Each path below is one point turned by a fixed rotation once a step. After each direction that follows a path, write how fast that rotation turns it, in degrees per step (0 if it stays still).
Each turn is a multiple of 5 degrees from 10 to 175, or 0.
Each row of a path follows its step; steps can be skipped.
Path 1:
step 0: [  2.1   6.6  15.1   0.3  20.7   1.3 -19.0  17.6   0.5  22.7  -7.3  17.8
   0.9   4.0  -4.6 -25.9  -5.1  25.3   2.7   2.4  -8.6   0.5 -25.2  -3.7
  -5.9   7.8   5.4  12.7   0.8   3.3   3.6  -0.8  -6.6  19.8  -8.1   9.9
   7.0 -24.7  10.1  -3.2  -2.1  22.9   1.4  -8.8 -22.2   8.7  13.1   1.6
  -9.7  18.4 -40.1   2.0  -7.3 -24.2   5.7   0.8 -10.9  -9.2   2.5   6.5
  13.1  10.4 -36.5   6.9   2.9  30.2 -17.3  21.6 -13.1   3.3 -33.7  -2.2
   9.8  -6.7  -0.1  -6.5   1.0]
step 1: [ -2.0 -24.9  18.2  10.9  -8.8  -6.4 -17.2   4.1   3.9  18.2   0.7   7.1
 -22.2  -1.9  -9.2 -11.9 -11.9  33.6  11.9   1.3  17.1  -9.9 -12.5   0.4
 -13.4  -2.0  28.0  11.3  16.2  -0.6 -14.3  -2.2  14.7 -11.3  -4.8   5.8
   2.4 -15.1 -23.1  -3.1   0.3  43.2   3.6  16.2  18.0   8.1  13.0  -7.4
  -4.9  13.6  -3.2   9.0 -12.1   6.8 -15.0  -1.0 -29.7   6.4 -26.7  20.7
   7.3 -11.7  -3.5 -16.6   7.4  15.3  -9.7  -2.1   4.1 -14.4 -25.2  24.8
  -0.3   6.3   5.9   1.9   7.5]
step 3: [ 11.8  25.5  -2.3   0.9   1.1   8.7 -13.1  23.5  -9.4 -19.6  -4.7  12.3
  -1.4   3.0 -10.2 -20.6 -10.5   7.6  -1.5  14.8  11.0 -12.9  10.8 -18.7
   7.6  17.0  25.9  23.9  -3.3  12.2  -7.5  25.1   2.8   5.5   1.1  22.3
   1.9  -3.1  15.2 -15.6   4.9  28.4  12.9  -1.3  -1.6   6.2  -5.9  14.5
   1.4   8.4   3.0  30.8   2.1 -21.7  16.8   7.5 -15.1 -10.7  -5.3   4.7
   6.9  17.9   3.8 -22.3  13.0 -27.0 -12.6  15.8   0.4  -1.1   2.9  12.9
  12.5  22.2   1.9  21.3  26.4]
step 6: [ 10.5   3.9   3.8  29.5  23.3  -7.5   1.1  35.7  -1.0   4.6  18.8  10.6
  17.4   3.1 -11.0  22.2   1.4  34.8   3.2 -16.2  -9.3  -1.1  -1.2  -3.6
 -22.2   0.0  -4.9   7.6   6.8  24.0  -3.0  11.8  -4.2  15.3   1.6   3.7
 -16.2  -1.2   8.9 -11.7  -4.8  19.7   1.6 -19.0 -34.0  -1.5  -7.3   9.4
 -11.6  -5.6 -10.4  18.0   6.4  -9.7  -8.5  -7.9 -15.4  22.0   6.5   2.0
  -5.2 -10.9 -19.4 -21.5  -2.1  -1.1  -1.6  17.5  14.8 -14.9 -24.7 -17.6
  18.3   6.6  13.4 -11.1  11.2]
step 8: [-12.5   1.9   0.4   1.7  13.0   5.9   6.4   9.1  10.4  27.3   3.1 -12.4
  -8.4 -17.0  -2.7 -16.0  -2.3   3.0  19.0  11.4  -3.2   3.1  12.3  -3.5
 -26.3  28.1  18.9  46.7  -1.4  18.8  -3.9  -8.4   0.7  15.4   4.6  -8.7
  18.3  -9.5  -3.1  -3.1  29.4  24.7   8.1 -10.8  -8.3  24.2 -12.1  18.2
 -15.0  -0.5   0.8 -16.0  -6.8   1.2 -23.9 -10.9 -34.9  -6.8  -7.5   1.3
 -13.1 -22.0   2.2   7.8  -0.9   2.4   3.9  11.7  17.6   6.8  -5.3  14.0
  -8.0   8.6  18.6   0.2  -8.5]
step 9: [ 13.9  13.9   0.4  -4.9  -3.1  -8.5  -0.7  18.7   4.3  -6.3  -3.8  -9.2
  14.8 -27.5  19.5 -10.9 -18.1  10.7 -18.5 -22.6  -3.2  30.1  11.2 -11.1
  14.2  23.8  21.3  28.2  -1.0   8.0  -4.5  -1.1  -2.2   7.2  -5.8  -1.7
  14.3   0.0 -13.7 -10.8  21.2  27.2  -0.9   1.8   5.0  25.4  -7.8   5.3
 -13.6  12.0   4.4   1.0  -0.2 -19.8  10.5   7.8 -24.9   1.8  -5.4  -3.4
  -8.0  -0.9 -29.6 -27.2  11.4   2.9  -9.2  21.9 -20.3   4.0 -13.9  11.6
  32.7  -4.2   3.3  -5.7   4.9]
step 12: [ 26.3  13.9  10.8   9.9  26.8  -0.9 -17.3   6.9   5.8  13.0  -5.1  -6.1
  10.0  18.1   2.8 -45.3  -4.3  35.1   1.6  16.1   3.9 -13.4   0.6 -10.6
  -7.2  18.1   2.6   1.8   5.8   1.9  -5.3  16.6 -12.3  13.5   6.0 -15.9
  -5.1   8.4   4.0   3.0  12.4  27.5   6.6  -0.1 -10.8  21.9  -7.2   9.3
 -17.7 -14.5  -2.2  21.1  -9.2  -7.9 -17.2  -2.5  -6.5  19.9  -6.7   2.1
   7.4 -25.4   2.4  -4.7  -9.1   5.2  10.7  27.9 -10.5   8.9 -16.6 -15.0
  -0.9  10.7  17.1  19.6  18.4]
step 13: [ 16.9   5.6  32.5  17.9  -0.4 -10.6  -3.3  22.0   1.9  -9.8   6.1  10.1
  -7.2 -10.5  -1.0 -18.4  -1.0   3.0 -10.3  15.7   3.5  -2.0 -22.2 -19.3
 -12.6  12.8  19.9   5.0  -2.3 -13.8 -15.6  23.4 -15.2  10.7  -2.1   4.1
  20.3   0.6 -12.0 -12.2  -4.3  -2.9  -5.0  16.1   4.8  11.7   9.5   2.9
 -20.6  -7.2 -27.8  -7.0  -0.1 -14.4  -5.2  -2.3 -36.9  11.4   2.3   3.9
  32.3   3.9 -23.3 -16.4  -6.9   4.4 -16.0  15.4  16.1 -18.2 -23.9  -7.9
  25.2  15.1  -0.4   1.2   3.9]
Directions:
[ 1.2 -2.0  2.5 -0.6  6.5  3.2  3.5  0.5 -5.4 -5.8 -1.4 -0.2  0.7  1.9
 -1.3 -3.7 -1.7  4.1  0.8 -2.5 -1.2  2.8 -3.4 -2.2 -5.1 -1.3 -1.0 -1.1
 -7.7 -0.9 -5.5 -1.3  6.5  1.6  2.3 -3.2  2.1 -1.5 -2.8  0.0  0.9  0.7
 -1.5 -2.6  3.1 -0.4  6.9  0.5  3.4  3.3 -1.1  1.1 -0.9  0.3 -6.3 -5.1
 -2.2 10.9  1.4  2.0  2.9  1.6  0.1  8.1  0.0  4.7  2.4 -3.3  5.4 -0.3
 -0.7  4.0  3.2  6.6 -1.3 -0.2 -0.9]	60
[-3.9 -2.5  1.4  2.3 -2.1  6.9 -5.3 -2.6  6.2  2.5 -0.7  2.4 -3.4  3.2
 -1.5  0.2 -0.8  6.6 -5.6 -0.8  3.6  1.4  2.5 -1.0 -1.7 -3.8  0.0 -1.2
  5.9 -0.1 -1.4  7.3 -1.1  2.4 -1.4 -5.2  0.6  1.0  1.7  6.0 -2.7 -1.6
  0.9 -2.5  2.1 -3.2  1.8 -5.6 -0.7 -6.3  0.4  3.4 -1.2 -3.0  2.5 -0.7
  1.7  5.7  1.8  2.0 -4.6 -5.9 -2.3 -1.2 -1.2  0.0  1.7  3.7 10.0 -0.4
 -1.5  3.2 -7.3  1.3  2.8 -1.2  2.9]	70
[-1.5  0.3  1.3 -0.2  4.9 -1.6  6.0 -3.4  5.7 -1.8  3.0 -1.9 -5.0  4.7
  4.4 -5.9  8.4  1.8 -4.2 -6.2 -4.0 -4.4 -1.0  3.8  0.6 -3.3  3.7 -2.3
 -3.0  0.7  2.3  1.0  1.6 -4.6 -3.7  0.4  2.4  4.1 -2.9  2.0  2.6 -3.6
  3.1  0.1  0.6  1.7 -5.2  5.4 -5.1  3.0 -2.8  0.7 -6.8 -2.1  3.6 -1.1
  8.9 -0.2  0.4  0.0 -2.4  0.4 -2.1  1.6  6.6  2.1  1.1  1.0 -2.8 -0.4
 -2.3  1.3  1.6  3.6  3.9  1.5  1.9]	145
[-5.3  3.9  1.1 -5.9  2.9  0.8 -0.8  8.7  4.6  8.4 -9.4 -4.3  0.6 -5.0
  4.3 -1.6  0.6  5.0 -0.9 -0.5 -1.5  2.5 -5.6  0.4  2.4 -2.3  2.6 -1.2
 -1.2  3.3  1.5 -6.5 -0.6 -2.9  5.6  0.9  1.9 -6.1  3.3  3.3  2.0 -1.6
  0.4  3.4  0.3  1.4 -2.3 -6.7  1.8  0.5  3.9 -1.5  0.5  4.5  3.1 -0.6
  1.5  0.7 -3.6  0.5 -0.6 -1.4 -5.4 -0.2  1.2  1.1  6.2  0.7  2.2  2.6
 -1.4  2.7  3.5 -0.8 -2.5  1.7 -3.4]	35
[ 0.7 -2.2  3.5 -3.0  0.6  5.2 -3.5 -6.0 -0.4 -0.2 -1.4  2.0 -2.2 -6.3
  0.6 -0.5 -1.0 -0.7  0.9 -5.8  1.0  5.8  0.9  2.8 -2.9  1.9 -1.0  1.4
  4.9 -4.4  3.7 -5.5  7.4  0.2  3.4  5.0  1.9 -5.0  3.7 -1.7 -5.0  5.7
 -2.3 -0.4  3.4  3.6 -0.9  5.7 -2.2  4.3  1.2 -2.5 -1.1 -3.7  1.5  8.3
  3.0 -4.4  1.1  4.0 -2.9 -2.0  2.7  0.8 -2.1  2.6  4.2  0.3  1.6  0.9
 -0.8  0.2  2.1  3.0  3.0 -7.8  5.3]	45
[ 0.3  3.1  1.8  1.8  0.6 -8.1 -6.1  0.0  2.3 -1.7  3.0  5.7 -0.5 -2.1
  0.1  4.1  1.3 -1.5  0.6  3.0  3.1  5.5  3.0 -1.5 -2.5 -2.2  3.4 -4.3
 -1.7  4.9  0.8  2.4  6.6 -0.6  0.9  2.4  0.8 -7.1  5.5 -4.0 -3.3 -8.2
  3.7 -0.5 -1.3  3.6  7.5 -3.6 -3.0 -0.6 -4.3  3.4 -0.3 -4.0  3.0  0.1
  2.4 -4.9  0.0  0.5  3.0  5.1 -4.1  2.2  3.5  3.7 -3.4 -0.3  3.5 -1.5
  0.6 -2.1  2.2  2.9 -1.1  6.5  0.8]	110
